One turn moves every row onto another: examples first, then more rows asked:
R: [-17  -7  -2  19  47  -1  22  18  14 -19   6  -6 -28 -10 -31]
G: [-18 -28 -24  34  28   5  11  -2   4 -21  17 -21 -32   6 -10]
H: [-17 -22   1 -12   8   1  18   3  19  15 -16   5   2 -56 -15]
L: [-24 -31  -6   6   5  22  -4 -17 -37  22 -33 -21  -9  -2   3]
K: [ -9 -34  14 -22  10   1  27  10  11  24 -24  -5  10 -32 -16]
M: [-14 -27 -21  25  27  -2  17   5  22 -24  21 -21 -21  -4 -18]
N: [-14 -19 -14  34  37  15   7   4  -1 -24  16 -10 -38  -6 -16]
E: [-18 -48  -7 -10  -1  -5  24  -9  -3  33 -26 -23   5  -2   3]
X: [-21 -19 -16  19  34 -15  28  10  23 -16   9 -23 -17   5 -23]
A: [-31 -33 -20  15   4  13   2 -24 -26  29 -24  -7 -25 -16  15]
U: [-14 -14  17  -4  20  32  -3   2 -30  13 -33   1 -10 -34 -16]
J: [-20 -38   1   4  13  18  10 -11 -36  35 -32  -8 -21  -4   8]
S: [-10 -24  22  -9  25  25  12   8 -22  25 -31  10 -16 -34 -11]
W: [-11 -21  13 -21   8   9  11   8   7   9 -25 -11  18 -38 -24]
C: [-27 -21 -21  31  35  -7  19   0   0 -11   5 -24 -32  19 -11]
F: [-10 -19 -10  25  36   8  13  12  16 -27  19  -9 -27 -16 -24]
Y: [-21 -38 -10 -11  -8  -2  12 -11  -1  18 -26 -33  19  -6  -5]
T: [-23 -10  -8  31  48   8  14   8  -9 -14   2  -8 -43   3 -19]
B: [-27 -39 -23  -2  -9 -11  18 -18  13  25 -16 -19   4 -23   5]
Q: [-21 -15   4   5  20  25   2  -4 -19  19 -24  17 -27 -50  -5]

Q goes to H
X goes to C
Where do these go?
N goes to F
W goes to Y
E goes to J

One turn moves every row onto another: examples first, then more rows asked:
Fot: [-40  23 -14  -3  12 -30 -20  29  28  29  10   6 -10  19 -27 -41  -5]
dedo: [-34   1  -8   1  20 -11 -14  14  -2   5  34 -19  -9   3 -36   9  22]
kolo: [-22   3 -16  21   9  -7 -13  23  11  60 -24  29   3 -14 -22 -11  14]
Dusaf: [ -4  43   1 -10  40 -20 -33  11   0  43  37  16  -6   4 -20 -25  -5]
gubi: [-29  28  18  17   4 -14 -25 -11 -13  42 -12  -7  27   7  -6   3  -4]
goze: [ -2  15  -3   7  36 -14 -21   8 -11  24 -40 -20  38   8 -28  -9  34]
govu: [-27  21  20  19  33  -9   5  18 -16  73   1   9   8  11 -28   5  28]
Kevan: [-14  38  -1 -16  50  -8 -17   7  -1  65  24  14  11  17 -41 -25  -8]
Tepi: [-12   8   2  21   8  12  -8  32  -1  52 -25  24  10  -8 -30 -18   8]
soz: [ -5  13  -6  17  48 -24  -8   5 -14  36 -44  -6  21  15 -27 -16  30]
kos: [-24   9 -17  -8  11 -26 -14  44  25  17  -9  19  24  25 -40 -23  21]
Reram: [-13  29  17 -14  36 -10 -19  13  -1  57  39   5  11   0 -29 -43   5]
Vili: [-23  18  -7  35  12   6 -20   5   3  39 -26  19  13  -1  -5  -4  -2]
guzed: [ -4  11  -9  10  35 -20 -11  -3 -21  27 -47  -7  18   1 -28 -17  29]
napib: [ -1  14  -2 -29  52  -2 -32  13  10  31  25   9  23   5 -24 -31  -8]
sigo: [-16 -14  19   5  35 -21  -5  10  -3  -7  15  -5   2   5 -28  10  17]
tovov: [-25  16  24  -5  40 -37  -7   2   7   7  28   1 -12 -19 -19 -11   4]
Viti: [-20  17  17  -7  39 -13 -14   6  10  15  17 -14  -3 -22 -20  25  -4]
tun: [-14  15  -4   2  43 -11 -20 -12  -9  20 -48  -4  14   0 -28 -15  32]
Gero: [  3  30 -16  -6  40  -2 -35  26  -5  37  42  12  12   8 -35  -2  17]
lup: [-10  28   4  -4  49 -21 -25  -8  -8  30 -43  -6  27  10 -27  -9  34]
mozov: [-38  16 -37 -10  11 -11  -8  25  20  23  13 -13  12  10 -40 -35  -2]
Muv: [-25  18 -13  -1  38 -16  -8  19  16   8  31 -24   4 -13 -19  16  10]
sog: [-42  32  -3  31  25 -11  -9  -3  -7  63  -9  14  14  22 -10   1  15]
Rud: [  1  24  -6 -19  36 -14 -19   3 -25  40  29  29  16  10 -44 -17  26]
dag: [-48  11 -23  -5  11 -10  -5  28  33  26 -13   5  -3   3 -40 -24  -4]
gola: [-22   7 -16  -1  12  -9 -27  40  18  21  17  -6  17  33 -44 -31   0]
Lop: [-30  11  17  14  29 -26  -5  -2 -16  81   6   7   9  14 -27  -7  17]
fif: [-18  10  21   3  34 -10 -14  24  20  16  27  -8  -6 -31 -10  -2  12]
losop: [-29   6 -14 -17  56 -10 -12  15  20  12  24   4  -4 -15 -15  10  23]
fibub: [  0  28 -15  -6  53  -1 -17  14  -1  42  41  -3  16  10 -32 -25  -8]
Lega: [-12   2  31  10   5 -25 -25  12   3  42 -13  -8  22 -13 -12   9  -4]
div: [-15  40   0 -13  44 -32 -15  10   5  44  29  31   1  -3 -31 -38   8]
Raduv: [-17  15  -3   7  53 -15 -16  -5  -3  31 -47  -3  17  20 -30 -21  31]
fanu: [ -5  23  -4   5  39 -31 -14   2 -18  34 -42 -10  27   6 -26  -7  35]
sezi: [ -6  14 -20  11  39  -5 -15   4 -16  31 -38  -5  24   4 -33 -15  42]
Zafu: [-53   4 -16 -32  23 -21 -11  13  20  23  12 -10  10  18 -35 -33  10]
fina: [-49  15 -11  -3  11 -16  -4  36  32  38  10   4  -3  -5 -31 -39  20]
zoto: [-13  10  -3  12  47 -14  -9  -2 -21  34 -31 -20  27  19 -33 -13  39]
luk: [-34  17  -3  -3  21 -36 -10  32  36  13   1  16  -1  -2 -27 -41  -1]
kav: [-24  13  34   4  -6 -14 -11  18 -10  41 -16 -15  21  -7 -25   5   9]
Som: [-30  17   4   5  28 -26 -18  11  14   6  26  -5 -27 -13 -12   2   4]

Som goes to Fot
goze goes to sezi
dedo goes to gola
Where do these go?
Viti goes to dag
kos goes to Rud
Raduv goes to lup
fif goes to fina
fibub goes to Muv
Tepi goes to govu
gubi goes to Vili
Lega goes to kolo
tovov goes to luk
napib goes to losop
guzed goes to soz

One turn moves every row onto another: examples first, then more rows asked:
nupep: [-21  -2 -27 -10   0 -10  -7  -7  12  14   1  11  22   6 -18  25  12 -53]
pep: [-25 -11 -35  -7  21  -9 -13  -7   6 -15  22  26  15  -1 -21  18  18 -43]
nerik: [ -7   3 -27 -19  -3   1  10 -14  13  -3  16  23   0   2 -19  26  14 -50]
beg: [ -4   6 -39 -12  10 -10  -4 -19   8 -17  28   1  29  -6 -16  21  20 -39]
sidip: [-28   6  35  11  28 -17   7  20  13  -9   4  -2  25   0  -7  15 -32 -14]
sot: [-28   8   2 -23  12   7   6  -2 -11  -8   8   3  11 -24 -23 -31 -30  -8]
gelon: [ -1   5  -5 -15 -22 -35  20 -13  14   1 -25   6  41  -2  -8  12  -6 -28]
Bozat: [ 20  -6 -11  -8 -16 -23   5 -40  12   6 -14   5  32  -4 -10  16  -5 -18]
tok: [-27  11   6 -29  -5  14   9  -6 -15  11   4  18  16 -15 -29 -18 -30  -7]
Vafes: [-28  19   5 -25   4  16   9  -4 -12   3   3   8  46 -14 -23 -32 -11 -14]
bil: [ 13  -2  18   5 -38 -28   7  -9   8  -7   1   4  52  -2 -15   6  -7  -7]
Mena: [ -2 -10 -35  -9  11  10  -2  -8  15 -18  32  26  30  13 -39  22   4 -27]
gevoz: [-25   1  30  12  27 -19  -3  11  16 -28   5  -4  24   3 -14  25 -30  -3]
mibes: [  3   6  -9  24   4 -32  -8 -15  22   9  -3 -10  39   5 -31  12  -8 -13]
dav: [-26 -19  31 -16  15   2   4 -19   5 -12  22  45  16  -4 -32  34  -5   0]
pono: [ -6  11   6   0 -16 -34   6 -27   7  -2 -11  -6  30 -15  -3  28  -1  11]
zisa: [-32   4  20  23  27   2   2  10   4   6  -1   8  21   2   0  15 -32  -9]
Netur: [ 41   8  14  -9   3  -7 -12  -7  13 -29  22  18  42   4   6  -6  -2 -25]
Fiba: [ 15  -5 -12   7 -12 -25   2 -32  16  -9   1 -15  43 -12 -10  13   8  -7]
veseg: [-27   4  15   7  29 -13   4  31  10 -13  -2   6  20  -1  -5  17 -37 -10]
setov: [-27 -24  31 -17   9  12  -8 -13   4  -8  15  36  21   4 -31  35   3   2]
fireb: [-18  -6  15  21  42 -12  15  13  20   1   0  -3  36  -2  -8  15 -20  -9]
duto: [ 28   1  -7  -7   6   5  -4  -6  14 -33  31  -4  42  -8   3 -15  10 -19]
zaf: [  4   8 -38 -19  17 -23  -1  -4   1 -19  20  23  21  -7  -7  19   0 -47]
nula: [-22  -1  34   5  38 -11   3  24  14  -8  -3   5  18 -12  -7   6 -28 -18]
zepi: [ 17   0 -12  -8  -5   2 -14   8   5 -25   9  13  51  -9 -15 -36  -6  -5]
muvag: [ 23   2  13 -16  10  16   6   1  11 -29  26  11  22 -14  20 -14  -4   2]
lut: [-23  22 -21 -25  19   5  -5 -12   5  -7  26  14  11   1  -7  32  15 -36]
Muraz: [-38   9  13 -38   0  14   8   0 -13  -2  -3  21  23 -21 -28 -14 -21 -22]
lirab: [-19 -16  41 -13   8  -1  -1 -12   3  -9  16  37  21  -6 -40  35  -4   3]
Vaku: [  2  12   9   2 -27 -37   5 -19  28   1   2  -9  34   4  -3   7 -11  -7]
gotif: [-36   6  10 -30   3   8   6   1 -19   1   7  19  21 -25 -22 -26 -20 -10]
Kes: [-37  13  18 -36   0   8   6  -4 -12 -12   0  25  28 -21 -18 -22 -21 -15]
vinob: [ 18   1  -2 -23  -4  -7  -7   5  14 -23  40  26  22 -10   6 -28   4 -10]
daz: [-28   2  37   9  36 -16   4   6  19  -3  -7   5  18  -7  -1   8 -28 -16]
lif: [ -8  -9   2  14 -23 -23  10 -29  20  -6 -16 -10  42   3 -16  14 -12 -12]
Vame: [-18  -7 -32 -21   4  -9  -6 -12  27  -3  20  22  12  12  -7  31  12 -35]
vusi: [ 14   9  19  11 -25 -35  -1 -18  19  -1 -11   1  25  -2 -10  18   9 -14]
kimif: [-27 -14  18   2  11  13  -6  -7 -11  -8  25  47  21  -1 -22  30  -9  11]
vufe: [-19 -17  14 -12  14   4  -2 -12  -3 -13  27  42  42  -1 -39  31  15   7]
vezi: [ 23 -14  -2  -5  13   1   2  19   8 -18  45  29  21 -10  -3 -17   2 -29]
tipek: [ 24   1   2 -12  -4  -4   5  19  11 -36  19  23  19 -14  10 -21   2 -23]
Vadu: [  2  -1 -15 -15  30 -19  -5   6  18  -3  16  32  16   4  -6  21  18 -50]
Mibe: [ 21   3  15   0   0   1  -3  -1   7 -31  40  16  35  -7  -9 -34  -4 -16]
Lele: [-16 -11  36 -11  10   7 -23  -5   2  -5  16  40  22   7 -32  30   0   8]
gemo: [-36  19  13 -12  -6  16  -2  -1 -25   0   6  23  33 -12 -14 -16 -23  -4]
bamu: [ 38  -3  20 -20 -10  -8  14  -9  11 -16  29  34  34  -4 -10 -15   2 -15]
Vipe: [-28 -16  21 -22   7  17 -21 -24  -1 -13  11  29  18   4 -38  23   4   2]

sidip goes to gotif
muvag goes to lut
dav goes to daz
Where do these go?
kimif goes to zisa
Bozat goes to Netur
Muraz goes to lirab
gevoz goes to sot
nupep goes to bil
beg goes to Fiba
vinob goes to Vame
tipek goes to nerik
Mibe goes to pep
vufe goes to fireb
bamu goes to Vadu
tok goes to Lele
mibes goes to zepi

One turn moves every row onto another: examples first, then more rows asked:
dudi: [-46  18  -3  -9   5 -36  -6  40  25  -6 -18   8 -20   9   8   2 -44   7
 -18 -18  41]
nume: [-31  -4 -20  12  23   3  14  28  18   5 -18 -42  -6  -9  30   6  -9   4
  15 -14  35]
Zabe: [-70  -1   6   1  -1  -8  31  10   9  25 -35  -7  11  34  33  -3  -9  20
  -4   8   9]
mif: [-54 -22   6   5 -25  -1  11  27  18  10  -3 -11   7  18 -37 -24   0   9
  -8  27  25]
vatuz: [-47 -26   9   0 -29 -24  -1  26  -9   6   8   5 -10   3  -9 -21 -28  55
 -14   5   8]
Tase: [-53  -9   8  -6 -42  -6  15  15  23  19  -4  12 -11  19 -21 -26  16  19
   3   0  24]
vos: [-42   4 -11  -8  14  11   4  20  27 -11 -24 -57 -17 -12  19 -14   2  19
   5 -22  31]
lepav: [-40  12  25 -29 -21  -8  -6   5 -16  -3 -13 -12  18   5 -12   3   7  14
 -19  -1  46]
lobor: [-40   9 -21  14  19   7  18  38  26  10 -19 -42 -15  -8  22  -6 -23  23
  22 -17  39]
mifek: [-40 -12  11  15 -33 -12  28  29   9  26  15   1  11  13 -24 -18   0  -1
   5  -3  26]
nes: [-41   4 -11   0   6  14   9  32  28   1 -14 -59 -24 -10  15 -12 -15  42
  11 -23  28]
Gele: [-31  -6 -14   4   1   9  11  30  22  15 -12 -38 -27  -2  34   7 -16  41
  22 -22  25]
naz: [-37  13  18 -17 -11 -12   1  11 -18   2 -14  -3  27   4 -11   9  -1  -1
 -15   5  52]
dev: [-59 -13  25  -3 -14   0  27  13   2  18 -13 -43  15  30  21  -9 -12  35
 -20  -5  -4]
dat: [-35 -13   7 -14  -9 -29 -19  36  17  -3  -5  -8 -25  14  14  18 -45  28
 -26 -12  22]
Pas: [-54  -3  -7  13 -12 -36  11  28  -4  13 -10  30  -6   1  -5 -25 -32  30
   2   8  27]
tolog: [-29   5  23 -23 -24 -13  -3   6 -19   7  -9   3  18   7   2  16   5   9
 -10  -2  45]
puga: [-39  12  17 -14  -9 -30 -10  40  21 -14   2 -26 -15   2  -5  -8 -43  19
 -34 -35  30]
mok: [-72  22  20   0  -1  -8  42  16  11  17 -24 -31  19  23  13 -31 -11  12
 -11 -19  13]
mib: [-58   7  10   5 -16 -28  14  32  -3  -1   4  -4   2  -8 -29 -49 -31  34
 -13  -9  26]
fefeb: [-25 -10  -7  -4   0   6   8  19  18   7 -10 -44 -22  -7  39   6   3  23
  15 -34  22]

fefeb goes to nume
puga goes to dat
Where do these go?
lepav goes to tolog
dev goes to Zabe
mib goes to vatuz
Gele goes to lobor
mif goes to Tase

